One vector is turned by the same rotation once a tick. Each row is the vector after some number of ticks, and that number follows the row.
The counts run from 0 to 699.
[131 107 100 180 113 123 112  79 153 161 121 144 108 131 139 160 111 123
 153 132 167 109 151 116 124 119 189 172 113 138  96  83  88 127]	466
[126 161 125 165 141 116  77  66 172 135 121 133 110  90 119 102 128 119
 146 157 150 163 168 122 115 101 126 136  90 152 137 119 148 109]	408
[124 127 119 202 122 155 114  63 137 166 134 149 137  98 159 130 138 133
 116  93 146 113 179  94 108 131 156 141 117 135 123 144 121 136]	683
[109 160 122 174 157 147 115 119 114 120 170 116 118 165 122 110 127 153
 149 158 164 141 149 177 150  96 168 138 103 144  89  76 140 112]	397
[129 133 140 160 136 144  98 112  96 143 128 105 110 110 124 126 132 144
 172 164 106 188 167 169 122 136 121 152 101 134 154  66 165 110]	274
[156 135 126 159 138 162  97 111  79 154 151 157 127  81 103 122 143 104
 118 171 140 185 139  91 119 147 149 161 113 188 125 126 131 124]	173
[158 117 109 197 126 150 129 114 147  93 168 139 124 140 148 138 107 152
 163 130 153 100 120 117 119 129 173 155  91 157 131  86 149 122]	83
[135 139 139 118 114 120 109 140  85 118 148 124  91  89 114 115 139 117
 169 167 162 191 151 106 116 113 151 119 105 159 102  79 149 119]	657
[124  99  91 140 158  81  99 105 105 174 124 147 117  93 132 153 139 151
 117 102 147 170 172 105 129 120 120 159 145 143 144  69 139 147]	585
[139 131  66 148 145 131  80 117  62 136 167 135 119 148 141 126 140 147
 151 122 152 124 137 183 141 118 145 147 128 137 126  79 145 109]	315
[135 112 156 145 131 164  96 111 123 136 128 122 158 148 151 135  95 141
 171 150 136 164 120  94 130 130 170 179 125 159  62  78 148 137]	123
[165 118 121 155  90 185  98 104 105 127 116 148 133 102 159 120 109 131
 158 129 126 123 128  99  92 156 166 182 102 152 138  93 178 113]	688
[122 112 147 176 143 127  96 141  56 166 138 126 127 117 148 145  87 149
 122 113 133 150 139 104 157 141 141 165 111 141 112  71 138 160]	120
[ 95 116 162 185 149 132 156 109 106 106 184 113 115 164 139 120 142 181
 112 122 157 142 177 115 104 111 152  98  92 140 134 110 131 114]	613
[101 141 110 154 137 171 138 110 115 126 138 125 104 109 147 123 140 123
 159 111 187 153 196 129 137 138 125 163 122 109 103  75 179 137]	534
[116 165 196 153 119 152  93  95 109 132 128 115 138 177 146  85 125 127
 149 111 119 103 168 104  89 154 143 132 110 144 128 103 158  96]	27
[100  80 141 149 170 123  94 101  84 173 132 158 111 145 139 163 139 129
 113 138 120 123 154 120 128 142 183 152 156 138 129  79 104 131]	252
[136 131  94 138 138 115  63  77 150 159 128 116 122 155 140 117 167 122
 156 157 108 128 147 138  90  98 153 135 144 143 114  69 135  93]	194
[ 98 107 164 165 116 137 117 110 116 121 130 126 142 107 130 129 118 185
 100 134 117 136 136  99 118 108 163 127 141 154 179  40 147 126]	473
[110 130 154 177 156  88  84  97 118 155 146 150 124 149 124 134 137 115
 137 107 179  89 135 105 125 157 175 159 154 136 106 106 108 136]	249
[117 117 118 190 143 186 124 128  50 150 172 129 125 136 132 124 160 148
  75 120 145 115 156 126 131 142 161 128 147 155 145  85 143 130]	433
[153 108 111  99 123  98 109 114  94 166 114 121 112 145 131 112 145 160
 147 141 129 183 186  94 111  89 133 115 141 163 115  64 136 118]	324
[130 115 123 196 131 120  90 101 128 150 126 161 102 106 159 146 100 166
 177 122 114 133 129 147 141 120 170 151 109 148 162  70 109 142]	468
[139 163 119 119 129 187 100 136  84 141 164 148 170 142 126  85 143 143
 166 128 164 162 144 111 152 116 160 144 128 191 108 108 121 120]	438
[112 159 172 173 107  93 113 102 108 124 115 109 113 139 166 133 131 133
 167  95 172 137 117 110  96 144 142 140 149 139 100  73 193 151]	593
[135 118 140 187 139 108 149 119  91 157 127 154  72 133 165 162 118 161
 159 137 126 166 141 128 143 101 166 114 111 173 121 119 108 146]	599
[ 98 147 138 173 138 183 151 111 137 113 172 185 140 145 175 130 158 151
 137 108 135 114 164 106 107 121 181 137 137 160 125 106 134 122]	86
[144 149 134 174 103 123  89  95 114 130 179 127 140 121 122  98 134 129
 136 120 184 107 132  76 101 125 175 122  98 176 112 146 101 101]	561
[120 120 135 197  96 152  95 110  89 124 151  89 115 127 154 142 114 143
 122 135 107 102 163 138  97 112 180 117  80 126 133  73 139 107]	80
[ 97 132 121 164 162 132 152 104 121 137 162 161  89 160 115 128 170 159
 159 159 171 153 149 143 146 108 171 120 157 155 135  94 115 112]	266
[133 160 110 171 103 113  90  79 121 120 167 149 143 104 127 115 159 124
 156  98 181 123 124 147  85 147 142 151 125 148 160 130 147  90]	96
[129 159 113 143 135 124  94  93 145 134 168  97 116 135 126 138 170  99
 177 172 167 159 134 155  97 110 162 124 126 154  84 115 118 102]	660
[116 164 170 174 154 130  42  98  98 141 132 117 131 175 155  96 131 125
 134 129 117 104 105 150 122 134 169 130 133 156 114 103 135 125]	510
[162 153 131 175 146 144 127  97 128 159 117 156  85 118 150 122 114 119
 180 133 137 149 178 101 133 145 141 158  84 175 113 141 125 130]	286
[183 134 130 174 103 121  83 109  88 138 140 143  86  97 126 117 141 127
 168 147 134 109 110 129 107 156 170 123 106 178 173 116 140 110]	427
[105 171 123 111 136 113  77 112 123 173 144 131 143 116 114 106 143  90
 141 117 152 151 200 103 116 115 140 154 132 142  98  74 111 117]	190
[130 111 142 144 135 139 137 119  84 112 167 163  92 139 132 137 108 144
 163 138 128 156 204 135 126 141 135 152  67 127 145 108 123  99]	617
[150 128  95 149 157  96 107 117  56 151 184 135 112 156 138 138 169 123
 120 138 124 167 155 153 100 105 146 117 129 162 118 107 127  95]	446
[114 188 155 186 118 111 133  90 144 135 144 118 107 158 117 130 161 121
 178 146 169 154 157 172  97 138 140 141 113 156 125 127 132  99]	14
[139 127 115 194 136 152 103  75 106 141 169 122 134 124 145 120 178 126
 117 121 165 103 105 115  96 167 174 118 157 159 137 145 148 129]	430
[112 157 111 182 166  87  94 113 130 128 196 100 103 105 130 144 164 122
 176 144 155 143 150 157 127 113 144 106 112 157 134  90 133 128]	662
